Each path below is one point turned by a fixed rotation once a step. After each direction that follows a path, write how fast that rotation turns it, in degrees each step (0 if it stays still).
Each turn is a multiple of 5 degrees from 10 to 175, or 0.
Each row of a path follows its step; steps can be skipped.
Rotation 1:
step 1: [  2  -1 -21  11  -8   0 -12   8   9  21   9 -22  13  15  11   7 -17  -2
  16  -3  14   6  15  -6   6  -4  23   7 -11]
step 2: [ -7  10  20  19 -26  -4   4   2 -16   8 -22   9  16   7  16 -13 -20   0
  16   2   7  -1  12  -6  -6  -8  -5   3   6]
step 3: [  8  14   1   0 -27  -9  -5  -2  -3   1   6  -1 -21 -18  19   1  -3 -21
   1  15  -8  23   4   4 -20  15 -13   1  -5]
step 4: [ 17  19  -1  -2  -3  11 -31 -11  20   5  -5   0  -2 -15 -21  -2 -23   0
   9 -18 -16   6  -4   3  -7   6   1   3  -2]
step 5: [ 14  -6 -11   0  -4 -21  -5  -3   1  13  10  18  15  -4  -4 -18 -10  30
  -8  -3 -16  -8   3   3   6   3 -29   3  -3]
step 6: [ 20 -10 -22  -8  16   4  -5   5   5  -6   5  -4  -8  15  32 -13   2   8
   9  -9   2  14  18 -15   0  11  -9  14  -6]
step 8: [ -1 -13  18  22 -28   9  -1  10 -16   0 -19   6  14  -5  11  -6   3 -14
   3   4 -10   0   6  -7   2  19 -23  -1   7]
step 9: [ -1  -7  -9  -5  -5  13 -17  -1   4  17   5   2 -15 -23   3  13   4 -13
  19  21 -16  19  -3   2 -18  15  -6  11   8]
step 10: [ 11  -1  -8 -20  -4   2  -9   0  11  17 -18  15  11   7 -24  14 -24   1
   5 -17 -17  -7  -1  11  -8   1  -5  15   9]
[ -8   1   3   1  -6   6   6   3  -3   7  -2  -7   8  -8   5  -3   1 -10
   8  -3   7   4  -7   4  -5   0  -2   1   3] : 60
[ 2 -3  3  5  7 -5 13 -3  3  5 10 -7  0 10  2  5 -6  2  3 -7  0  3  3 -3
  0 -3 -4  3  8] : 70
[  1   2   0 -10  -2   7  -3  -9  10   9  -2 -11   0   0  -5   3   4  -3
  -5  -1   1   1   8  -8  -4  -5   4   1  -4] : 125
[  3   2   1 -16  -2  -4   1   7  -8  -1  -3   1   2  13   3  -6  -2   1
   4   3   2   7   2   1  -3  -9   4  -3   1] : 80
Rotation 2:
step 0: [ -8  10  -3  16   6  26   9  15  -5  -7  -6  -2   5  24   6   1 -18 -12
   5  -5  -3 -27  16  12   9  30  -2 -16  14]
step 1: [  6 -21  16  12  -2   2  -2 -14  -6 -14   2 -26   7   3 -21   0   1   7
   4   5 -14 -32  19  -7  24 -10   5 -13   8]
step 2: [-21   0   8  12   7 -16  20 -20 -13 -33  12 -11  -3  11 -15  27   6   2
 -11  -5  12   2   4  -2 -10 -19  -7   3  -9]
step 3: [-27   7  -8 -16  -5  12   6  32   2 -25   2 -12  -6   2  14  22  -6 -16
 -18  -5  18   1  11  -8  10   5  -5   2  13]
step 5: [-11  -2  -3  17   3   8   7 -18  11 -20 -10   1   0  44 -22   2   0   4
  19 -11  -9  12  -1   3 -21   7   6  -5   4]
step 6: [-31   0   0  23  15  21   6  -2  10  -9  -9  -5 -14   8  -1 -20  -4  -6
 -23  -1   0 -11  20  -2  10  -2   5  -6  30]
step 7: [  2 -30  -4   2   5  12   7 -10   7   3  11 -14   7 -17 -18  20  21   5
 -26 -10  -5 -17   8 -21   3 -15 -11  -6  12]
step 9: [ -5   5   2   9   1  -4   7  34  32  -4 -23  -6   9   6   4  -4 -16 -23
  -3 -16  16  16  10  -3   6   5  -7  -6  19]
step 10: [ 10 -20 -11  21   3  12  -6  10   6  21 -13 -13  18  11  -9  15  18 -10
  16 -20 -15  -5  10   4   0  -6  16 -23  11]
[ -2  -4   6   3   9  -7   9   2   4  -4  -1   4   5 -11   0  -1  -1   0
  -1   3  -6   3  -7  -5  -2   4  -3 -14  -3] : 140
[10 -5 -4 11  0 -1  0  3  7 12 -7  2  1 -4  2 -4 -1 -4 -6 -7  3  0 -6  1
 -9 -6 -1  5  4] : 25
[  2   1  -7  -1   3 -10   9  -4   3  -4   1  -3   0   7  -9  -7   1   1
   6   2   6  -3 -12  -5   1  -3   4   6  -4] : 115
[  6   4  -6  -7  -5   1   0   0   5  -6   2   0  12  -1   1   1   4  -3
 -10   4  -1  -1  -4   4  -2  13  -6   6   1] : 80
[ 3 -5  5 -6  3 -6  2  3  5 -3  7  5 -9 -9 -5 13 -3 -1 -4  0  8  0  0  4
  0  1  8  7  4] : 70
[ 0 -4  5  4 -2  1 -3  8  6 -3  0 -8 -1 -2  6 -9 -6  4  1 16  5  1  0 -5
  6  1 -1  3  9] : 130
Rotation 3:
step 0: [-13 -26  12   5  -3  -7   0  -8  -1  19 -29  17  19  -6 -13  21  21  10
   4   8 -22  -6  21  25 -14   2   7  18   7]
step 1: [  2 -12 -10  -6  13 -25  24 -14 -22   3 -10  -4  20  28 -16   9  -2  -9
  -3  -4 -14  13 -36  22  -1   8   1  10  10]
step 2: [-25   1 -18   6  46 -23  27 -18   9  -9   9  -7  12  -6  18  -3  15   7
  10  -8 -11  -1  15  10   7   0   4   9   7]
step 3: [-11 -11  -8 -23  18  21  21 -33   1  10  -9 -10 -24  -2   0   7  27   4
 -10  -7   1  -4  -7  -1 -34  -4 -15  12   5]
step 5: [-28  -5   6 -13  -4 -18  18   6 -26  -2   3 -27  -9 -40  -9   4   3  14
  -5  -2  15 -24  -6   6  16   1 -10   7  11]
step 6: [ 11   0   5  -7  24  -4 -12 -18   1 -19 -27 -27 -12  -6   5  26   1   5
 -15  33  27 -13  -3  13   4  16   1   0  -3]
step 7: [-27  -2  10 -13  12 -14 -30   7 -17  21 -31   1  24 -12  -6  23  18   1
   0   6   3  13  19   4  -6   3  -7   6 -16]
step 9: [-11 -19   1  -2  20 -12  11  -1  36  -8  -2 -14  19   7  16  12  20  22
   4   6 -23   2   9  25  22  13 -16  -7  -3]
step 10: [ -1 -13   4 -54  12  -3   5  -6   9  -5  -7 -12   3  15  -2  12  24  -6
   5 -16 -15  -4  -9   5 -18 -25  -9  19   0]
[ 10  -1  -8  -5   0  -6   3  -4   3   3   1  -2   9  -8  -3 -11  -4   9
   1  -1   3   2  -3   2  10   3  -4  -3   6] : 100
[  8   1  -1  -1   8  -1  -8  -1   2  -1   8  -1   3   5   5   1  -8  -5
 -11   3  -2  -9  -4   0  -5  10   5   1   3] : 155
[ -6  -1  -2   1   3   2   5  -1   3 -19   0  -2   2  -4   2  -2   2  -3
  -2  -1  -3  -5  -7   0  12   1   3  -3  -8] : 100
[ -3   2  -2   7   3  -8  -1   5  -5  -3   5  -1  -6   2   1   3  -1   2
  -9 -13   4   3   5  -2   9  -4   2   1  12] : 115
[-10  -9  -4  -1  -2   1  -1  -4   4   2  -3   7  -1  -1   2  -4  -3   2
  -8  -4   2   5   2  -9  -7   6   0 -14  -2] : 80
[  2   2  10  -1  -3   9   6  -1  -5   2  -1  -8   1 -11   8   2  -8  -5
  -1  -3  11  -2   3  -6   1   3  -1   1   0] : 45
Rotation 4:
step 0: [  2 -20  -1  -3 -10   2  -2   8   3 -17   0  24 -17 -18   7 -12   7  18
   7  16 -13 -15  -4 -18 -11 -18 -19  14   1]
step 2: [ 11   5 -13   9   3  15  -7 -16   0  20  -6  14   1   1  12 -19  18   8
 -13   5 -10  -3  10 -13  -1 -14  16  10 -33]
step 3: [ 15  -5 -31  -1  -8  -7   3 -10  11   5   3  17  19  -4  -1 -24   7  21
   3   6  10   4  14  -4 -24   4 -13  12   6]
step 4: [ 28 -14 -25   2  17  -7  -2   0   5  -6   1 -14   8   1   5  16  17 -12
 -22   3   7 -10  11   4 -20   9  -7  14 -11]
step 5: [ 26 -29  -1  -2  -4  17  -1   0   0 -20 -11  16  -3 -21   7   6   7   1
  -2  -3  -2  -2  16 -13  -9 -18  -7 -10 -20]
step 7: [ -1  -9  -6   1   1   6 -15  13   3   5   2  -1  -9   9  13  -1  13   3
 -42  17  -2 -11  -2 -14   5 -22   8  19 -15]
step 8: [  5 -15 -26   2 -24  11  -5  10  10  19 -14  15   1  -5   4 -32   6  13
  -1 -10  -4  -3  -3  -6  -7 -21   0   6  -6]
step 9: [  5  -3 -34   0   7   2   1  -8  16  12 -11   3 -13   2   9 -15  14  -9
  -5  15  14 -11   6  12 -24  19   4  18   5]
step 10: [ 24  -9  -9  -4  11 -12  -6 -16   5   9 -18  10 -11  -9   6  20  16  14
  -9  -1   8 -19  20 -16  -7 -10  -8   7 -16]
[ -1   0  -1   4  -1   6  -2   6  -6  -1   5   2  -1   5   3  -5  -2   2
   9  10  10  -1   3  10  -1   5 -11   5   6] : 130
[ -4 -10   7  -5  -9   8  -7   6   6   1   5 -10  -3   4  -1   0   0  -6
  -2   2   1  -1   4  -7  -5  -3   2  -5   7] : 45
[ -3   3  -8   4  -3   0   5  -7   6  -9   4  -8  -3   2  -4  -1  -6  -2
 -10   2   5  -8  -7   4  -2  11   4   0   2] : 135
[-3  5  4 -6  3 -9  0 -7  6 -2  5  5 -4  0 -1  4  3  8 -4  7  0  4  5 -8
 -1  2 -3  9 13] : 110
[  0   1  -7  -4  11  -3  -3   9  -2   1  -1  -4   1  -1  -1  -3  -9  -4
   3  -4  -2   9  -4   1 -12   2   7   5   8] : 140
[  8  -4  -3   0  -2  -2   6   0   8   1  -3   0  -2  -5   0   4   9 -11
   4  -8  -6  -5   3   7  -1   3  -6   3  11] : 70
Rotation 5:
step 0: [-14   5  16  22   0 -20  22  -4 -21 -24   6  -2   8  16 -17  -6 -10  21
 -15  13 -15  -6 -11 -18  15 -14  -6  -2  18]
step 2: [  1  22 -10  -5  -2  15   5  26  14  23   5   2  10  -6  -5 -19   0  -6
   6  -8  -1   1  15   3   1  -1  23   0 -47]
step 3: [-18   0   3  21  16 -18  12  18   2 -17  18 -13  -7  22 -20 -10 -20  -5
  13  -2  16   1 -16  22  -6  22  -2  14  -2]
step 5: [ 23   3  -7  -9  -1  14  21  -7 -20   3 -10   8  14 -18 -20 -18   9  37
  -5   8 -22   8   7 -15   5  -9   7  -2 -15]
step 6: [ -6 -14  10  21  17 -15 -11   9  -7  -9  37  13   2  -7 -16   6  -5   1
   1  -9  17  23  15  -9   1 -18   0  -5 -30]
step 7: [ -7   1  -7  15  -9 -15  13  25  21  -9  -1 -17  13  21  24  -6  -2 -37
  -5   1   2  -5  11  -4  21   1   7 -18  -6]
step 8: [  9  12 -17  -3 -15   3  20  -8   7   4  -1 -17  24  13 -23  -4   8   3
  -8  15 -12  -2 -38   9   2  22   8  20  -5]
step 9: [  7  -6   1 -21  12 -13 -13 -15 -22 -16  -2   9  -8  -3 -30   0  17   4
   1   7  10  -9  15  25 -14  10 -13   3 -33]
step 10: [ 12  -9   0   6  18   2  21  31   1 -19 -12   1 -11 -18   6 -15  -5  14
   6  -4   8  12  32   1  16  10   3 -29   1]
[ -7   0   3  -5   8  -5   1  -4   2  -2   6  -1  -5   3  -4   2  -2   7
   2   6   1  -6  -3   7   1 -14   9   7  -4] : 120
[  9 -14   0   3   9   5   1   0  -8  -1  -6  -5  -9  -2  -1  -5  -4   8
   2   3  -2  -2   4  -3   0  -3  -7   3   4] : 65
[  4   8   2  -1   7   0  -8  -2   5   5   4  -2  -7   6  -5  -5   0   6
   7  -2   3   5   2  -2  -5   1  -3 -14  -7] : 100
[  5   1  -3  -4  -7 -10  -4  -7   0   3   6 -10  -2   3   3  -8 -12  -1
  -4   3   0   3   6   1  -2   6   4   6   3] : 80
[  0  -3  -3   1  -1  -1  -1  -6  -4   9  -4   4   4  -7   3   3   1   5
   0  -3 -10   6   4  11  -7  -1  -3   4 -13] : 100
Rotation 6:
step 0: [-13 -16 -12   4   5 -19 -20  22  14 -12  -1   5   9  11  -9   1  -7  -8
 -11 -26 -12  -5  14 -15   8  16   7   4  11]
step 1: [ -9 -11   6 -10  30   2  -6 -15  15   4  19 -28  10   3  14  -3  11   3
  11   1  11 -16 -11   7   3  12  12  -8  12]
step 2: [ 12 -28   2  -4  -8 -12  32   4  13  -6   2 -20   9  -8  -4  -5  13  12
 -12   0   5   3  -1  -3 -10 -11 -19  15 -11]
step 3: [  3 -33  11   2 -15 -12   2   7  -9   7   6  18   1  13  22  -6   2 -16
   2 -15 -24   0   6 -12   7   0  16  -3   5]
step 4: [  4   7  14 -10  18  -2   1   7   9   7  -5 -17  20  10  16 -19 -27  -2
 -11  -6   9  12  -7  19   5   6  25  -3  -1]
step 5: [  2 -17  -3 -25   0 -21   3   7   8 -24 -27 -13   1   2 -11  10   6  -2
  -5  -5   9   1  -4  -6 -11  27 -10   2   2]
step 7: [ -3 -11  11   1  20 -16   0   0  13   0   1   1  14  17   2 -16   1  14
 -28   2  -2   3  11  16   3 -30   0   4 -19]
step 9: [ 12  -8  -3   3  -7  -7   3   2  26  -9  17  -9  16  -5  -4 -20  -5   5
  13   6   6  -5 -18   1  11  15  28   5  21]
step 10: [  9 -29 -17  -9   7  -8   0  -3  14  -1  -8  -5 -15   5  13 -14  18  17
 -14 -17  15   2  14  15 -12   5   1   3 -11]
[  3   0  -4  -7  -5   3   3   3   6  -3 -11  -7  -4  -4  -7   2   2   1
 -11  -7  -1   0   9  -2  -4  -5  -1  -1 -10] : 135
[-1  1  6 -5 12  3  8 -4 -9  2 -5 -1  6 -8 -4  3  5  5 -5 -4 -4  2 -8  7
  3  7 -7 -2  0] : 115
[ -6   0   3   4  12  -3  -8  10   4  -3   0  -1  -2  -1  -2   9  -2   0
  -1   0   4 -11  -5  -4   0  -9  -9  -6   0] : 60
[  0  -5  -3   2   3   4   6   2  -3   2  14  -5  -3  -8   5  -3  -2  -3
   1 -16   6   3  -1  -7  -5   0  -1  -1   0] : 40
[  4   4  -6  -4  12   2   1   2   5  -6   2  -2   3   0  -2   7  -7 -11
   2   2  -8  11   6   1   0   0   4  -1   7] : 90
Rotation 7:
step 1: [ 24   4   1  -5   0  -3  10   6  10 -21  -5 -26  28  16  -4  -6   4 -19
 -12  27 -22  10 -12   4  -9   5 -10  11   5]
step 2: [-13   8   5  10 -11 -14   7   5   1 -34   7  18   0 -16 -12  -9  16 -18
   0  21 -33   5   3 -14   7  18  -2  -4  -9]
step 3: [ -3 -33   9  18 -11  11  -1   0   8   4   9  30  11   3   7 -21  20   6
   3 -10 -27   1 -15 -20  -1  -2  -4  -4  14]
step 4: [ 38  -8 -10  19  -5  35   5 -24  10 -16  -4  10 -14   1   5 -11 -10  -2
 -10  -4  -9   1 -19   8   4   2   0   2   6]
step 5: [  9   6  -6  14  20   1  -8 -14  16 -21  10  23  -9  -1   5   5   8 -25
   1   8   4 -16  -2  18   1 -24 -20 -13 -24]
step 6: [  4 -13   7   2  31   3  -9  12  11  -6  19  -5  15  26  -1  31  11 -22
   3   8 -18  -1 -11  -4  -7 -15  -2  -7  19]
step 8: [ -2 -17   1  16   0   2   0  -6  -8  30  13  38   2 -14   2  11  20   2
  -1   0 -12 -19   7   8  15  20   6 -16 -12]
step 9: [ 27 -20  -5  -2 -12   4  -3 -20  -6  16   9  18 -16  18  20  32   2   4
  -3 -18  10   2 -15   4   7   0   3   1  21]
step 10: [ 14  22  12  10   2   0   6  -6   1 -10 -11  -5  -8   5  26  31  -8   8
 -11   1  12   3  -4  35  17 -13  -9 -13 -14]
[ 0 -4 -2  2 -7  8  2 17  3 -1 -9 -4 -1  1  8  5  2 -4 -3 -7  0 -4 -4  0
 -1 -4  5  6  1] : 120
[ 6 -6  2 -4 -3  4 -9  3  3 -3  8 -2  7  2  2  3 -9 10 -1 -4 -3 11  2  4
 -6  2 -3  3  5] : 125
[  0   1   3   0   5  -1   4  -1  -2   7  -1  -3  -2   7  12  -5  -6  -1
   5   5   2   1 -13  -6  -3   4  -4  -2  13] : 125
[ -3 -11   4   1  -7   2  -3   1   1   4   0   4  -3  -7   1   0   0   3
  -8  13   4   5  -2 -10   0   5   8  -2  -3] : 70
Rotation 8:
step 1: [-15  11   8 -27  -4  22 -13  17 -13   5 -15   0  -8 -22  -4  21  28 -15
   3  -2  12   2 -18 -13  -3   3  22  14  22]
step 2: [ 12 -24  10 -12  -2   4   1  24   8  -2 -39  -5  -1   0 -20  -5  21 -23
   1   1  -4 -13  -1  11  10  -7 -25  -1  26]
step 4: [  7   2 -10 -10  12   8  22  -3   2   4 -26  30 -17   6   7  -6  10  34
   1  19   9  -3 -13  11 -15  -5 -26   4  20]
step 5: [-14  -6 -10  -9  34 -10 -31  -1   9 -17 -14  36 -16 -28   9  -5 -10  -4
   6   9   0  11  -3  -5  -6  10  -6   4   4]
step 6: [  0  -7 -26 -18  13 -32  -5   5 -18   2 -17   4 -13   2  -7  16  13  -8
  17  -6   8  12 -10  17 -32 -25   2  -8  -3]
step 7: [-19  -6  -6   5  26   9 -17  -4   9   2 -30 -17   4  20  -1  14   6  -7
  13   7 -11  41  -9   1   3   3  -4 -26   5]
step 8: [  8  29  -9   2  20  -1   1   5 -13   6 -16 -19 -14  16 -15   1  12  -9
  10  17 -11  16 -22   0  -4   6   6  42   5]
step 9: [ -8  19   7   6 -15   6 -15   1  22  24 -31  10   9  -3   4  -5  17 -28
  -7   5   1   2 -25  -2 -23  17 -16   6  11]
step 10: [ 10   4  -6  -8  -5   1  -9  40   9 -33 -12   0  17  -2  -6 -28   9  -8
  15   7  -4  -3 -30 -17 -16 -12  -1   6   6]
[ 1  2 -4  0  3  8  5 -1 -5 -7 -4 -5  9  9  6  2  1 14  5  5 -1  0 -2 -3
  0  3  6 -9 -1] : 100
[-8  0  5  3 -1 -5 -2  2  5  2 -7  2 -1  5 11 -5 -2 -3  3 -7  1 -2  1 10
  9 12 -2 -7  1] : 160
[  1   6   0   0 -11   1   2  10   2  -3   2  -2  10   5   2   1   8  -7
  -3  -1   4   3   4  -8   4   4   1   6  11] : 40
[  7   1   2   7  -6   0   6  -2   9  -5  -7   5   6  -8   1 -10  -6   9
  -1  -5  -2  -2  -5   1  -4  -3  -1   6   3] : 55
[ 2 11 -2 -8  8  8  1  1  4  6  7  9  8  1  4  0 -3 -1  1  2  2 -5 -1  4
 -4  6 -7  6 -6] : 80
Rotation 9:
step 0: [ -7 -16  12   1  11  -7 -20 -24   3  11  14  16  -5  32  11 -16  27   6
   5  -6  10 -13   6  12   8   5 -11 -15   5]
step 1: [ -8  -3  -1 -14 -21  -6  -7  -6   3 -12  -3 -25  10  -4   0 -12   9 -44
  16   9  20   7  15  -2  -7   7   5  -8 -13]
step 2: [ 16  -5  -8   1 -17  -3 -12  36   7  18   9   7  -6  -4  -2 -10   2   2
  21  -9  12   0 -37 -10  13   0  -3   5 -18]
step 3: [ 12 -10  10  -1   2  12 -19 -23 -19  14 -30  22 -16  -3  17  -7  10   9
 -10 -11  12  -2  11  -6   2  -7   1  -4 -26]
step 4: [-23   9  12   2 -24 -21  -1   8   3   3 -14  -9   1 -22   9  -6  -6 -14
 -14   1 -14   5   8 -10 -20  15  24  18 -13]
step 6: [  7 -12  16  -4  29  19  -2 -26   1 -16   8   4  -3 -27  12  16   3   3
 -13  16   0 -14  15   4  -4   0  -6  11 -22]
step 7: [  5 -19   5  12  -1 -24  19  11  24 -12   4   1   3  -4 -12  -7   2  -6
  -3   6 -12  -2   6  30  -8  25  24  16   7]
step 9: [-11 -20  12  21   0  16   7 -28  14   4  14   6   2 -19  -3 -14 -10  -5
  23  10  15 -12   5 -15 -21  -9 -20   3   2]
step 10: [  5 -18 -20   9 -16 -15  17   3 -11 -12  -8   0 -21  -5 -10 -25 -13   0
  19  -3   8  11   2   5  13  -3  33  -7  15]
[  2   5   8 -11   4   6   5  -1   4  -4   2  -1   8  -8   2  -4  -5  -9
  -7  -3   2   2   1  -6  -4  -6   2  -9  -5] : 145
[  4  -7  -1   0   0  10 -13   4  -4   1   5   9   6  -5  -5   2   4   1
  -4  -1  -7   0  -6  -7   1  -1  -8  -2   7] : 120
[ -2  -7  -3  -3 -11   0  -1  -3   3   4  -2   0   1   0  -7   5  -7 -10
   1   6 -10  -8   9   3  -2  -7   1   3  -4] : 130
[  0   3   4  -3  10  -6   3   1   1  -3   4  -3   1  -3   3   7   8  -2
 -10   8  -8  -5  -1  11   1  -4  -3   6   7] : 45
[ -1   7  -2  -3  -8   7   5   5   1   6   6  -4   6   4  -8   4   4   5
  -2   5   2   7 -11   4   3  -6   6   3  -6] : 120
[-8 -1  6 -6  1 -8 -7  0 -4  5 -5 -6  2  1  0 -2  3 -5  5 -8 -4  3 -4  4
 11 -1 -9 -4 -9] : 25
[-4 -3  8 -2  7 10 -5  3  2  0 -4  6 -6 -5 -1  3 -8  0  6 -2  6 -1 -2 10
  8 -4 10  4  4] : 100
Rotation 10:
step 0: [ 16  -8   9  -7  14  -3  21  24  -5  11  -3 -10  -3 -15  -7  -8   3   5
 -10   6  13  27 -28  22  31 -17  16  -6  -5]
step 1: [ -4 -12  -6  -4 -22 -13 -12   8 -15 -19 -20  24 -11  34 -23   3 -18  10
 -26  -6  14  -9   1   2  10  10  -3  -7   7]
step 2: [  5  24  -9  -2  -6  -4 -10  -3 -13 -12  12 -11   2   4 -16   3   8  -9
  17   8   2  23  40   8 -24  25  16   8 -14]
step 3: [  7   7   0   8  21  -3 -11   9   5  14  18 -31   3  -5 -10  14 -29   2
  27   0   0 -16 -14   5  20 -21  24   0  -1]
step 4: [  7 -13 -24   6  -3   6   1   3  -7   0  -5  17 -21  16   2 -37 -12   1
  -4  10 -16 -18   9  -9  26 -15 -17  23  14]
step 5: [-26  15  -1  -9  11  -2   1 -17 -26  -1 -19   7   8 -16  -5   3  24  -3
 -14   3 -19   3  14  16   9  15   3  22 -32]
step 6: [ -3  -6  28   1  29  20 -21  19  20   0   5 -16  13   6 -17   9 -11   6
  -4  -6 -15   6 -13  22   5  23  -8 -13   7]
step 8: [ -8 -13 -11  -6  -3  -1   5 -23 -21   8  12  -9  11  -2  37  13  10   6
  20  30  14  -6   9   6   2  16  -8  13 -22]
step 10: [  6 -18  -2  11  15 -13 -19   2  21   3 -12  24  -9 -10  -3 -34  24 -31
 -15   3   6   1  -9   2 -18 -13   2  -2   3]
[  4   9  -4  -4   3  -7   4   9  -5  -3  -5  -6   3   6  -7  -3 -10   1
  -2  -1   3   3   8   2   9   1   6   6   2] : 20
[  2   5  -2   0   3  10   8   0  10  -4   3   1   0   2   6   3  -1   3
   5  -9   0   2  -3  10   4   3   7  -2 -12] : 120
[ 5 -2  2 -2 -2  7 -2  3  0  0  3  7 -1  1 -8  1  7  7 -2  7 11 -5  7  1
 -3 -9 12 -3 -2] : 35
[ -8   1   3   2   4   7   4   1   1  -3  -8 -12   3   4  -5   4   0   3
   2   9  -8   6   1  -6 -12  -1   5   0  -5] : 110
[ -6  -3   1  -7   5  -3   7  -1  -1   3   3  -1 -13   3   1  -6   7   8
  -8   1   0   3  -6  -6   7  -3  -1   6  -8] : 80
[  5   1   6  -9  -4   0  -6   1  -6  -5   1  -6   6  -4   5   1   5 -12
   0   3   3   1  -9   1   2  -4   5   9  -8] : 135
